Here are some numbered points:
tensor([ 31, -26,   8, -33, -18, -14,  21, -16, -30, -22,  -3, -20]) 0
tensor([ 33, -33,   9, -34, -19, -17,  27, -14, -36, -23,  -4, -23]) 1
tensor([ -8,  22,  -5,  -7,  28, -37,  20,  47,  12, -16, -18,  45]) 2
tensor([-21, -19,  16,  47,   8, -10,  20,  34,  19, -23,  23,  38]) 3
tensor([  6,   8,  43, -41,  28,  44, -54,  20,  46,  59, -38,  11]) 4
tensor([-15,  49, -32, -27, -40,  -3,  27,  20, -36,  -2,  50, -10]) 5
tensor([-10, -14,  -5, -29,  21,   5,  -5, -21, -52,  -8,  26,  -6]) 6
tensor([ -6,  21,  -4,  -3,  19, -35,  20,  42,   7, -11, -15,  36]) 7
tensor([  9,   8,  34, -35,  20,  35, -42,  21,  34,  50, -36,   6]) 8
tensor([ 33,  14,  -7, -20, -11,  21, -35,  12, -10,  -9,  -4,  -2]) 9
tensor([-22, -19,  -6,  53,  11,  14,   4, -19,  18,  -5,   2,  15]) 10
tensor([-11, -21,  12, -20,  19, -18,   2, -35, -25,   0,  11, -16]) 11
tensor([-15, -39, -32, -14, -33, -24,  14, -41,  -9,  11, -38, -23]) 12
tensor([-15,   1,   2,  34,  21,  10,   0,   0,  -2,  -9,   3,  31]) 13
tensor([ 35,  12,  -1, -16, -15,  32, -39,  18,  -9,  -3,  -6,  -1]) 14
tensor([ 26,  28, -18,  13, -19, -24,   0,  -7, -49,  -9,  36, -44]) 15
tensor([  6, -12,   9, -27,  28,   3, -20, -27, -36, -23,  -4,   4]) 16
tensor([ 12,  15, -11,   6, -33, -37,  47,  13, -42, -16, -31,   4]) 17
tensor([-26,  11,  22,   2,  13, -31,  23,  29,  26,  -1,   3,  17]) 18
Which three points above are nearest to each new point? Their numbers follow each, nearest first.
tensor([-15, -26,  16, -27,  28, -17,   0, -41, -22,  -2,   9, -16]) 11 16 6
tensor([ -8, -33, -29, -15, -31, -17,   7, -34,  -9,   9, -34, -21]) 12 0 11
tensor([ -7, -13,   7, -24,  -3, -26,  -3,  39,  23,   4,  16, -35]) 18 11 7
tensor([  9, -13,  13, -26,  28,   7, -24, -19, -29, -14,  -7,   5]) 16 6 11
tensor([-15, -19,  18,  41,   8,  -8,  14,  30,  15, -14,  18,  34]) 3 13 18
tensor([-28,  15,  22,   6,  15, -31,  27,  27,  25,  -2,   3,  24]) 18 7 2
tensor([-28,   1, -32,  34,  21,  24,   0, -34,  46,  -9,   3,   4]) 10 13 3
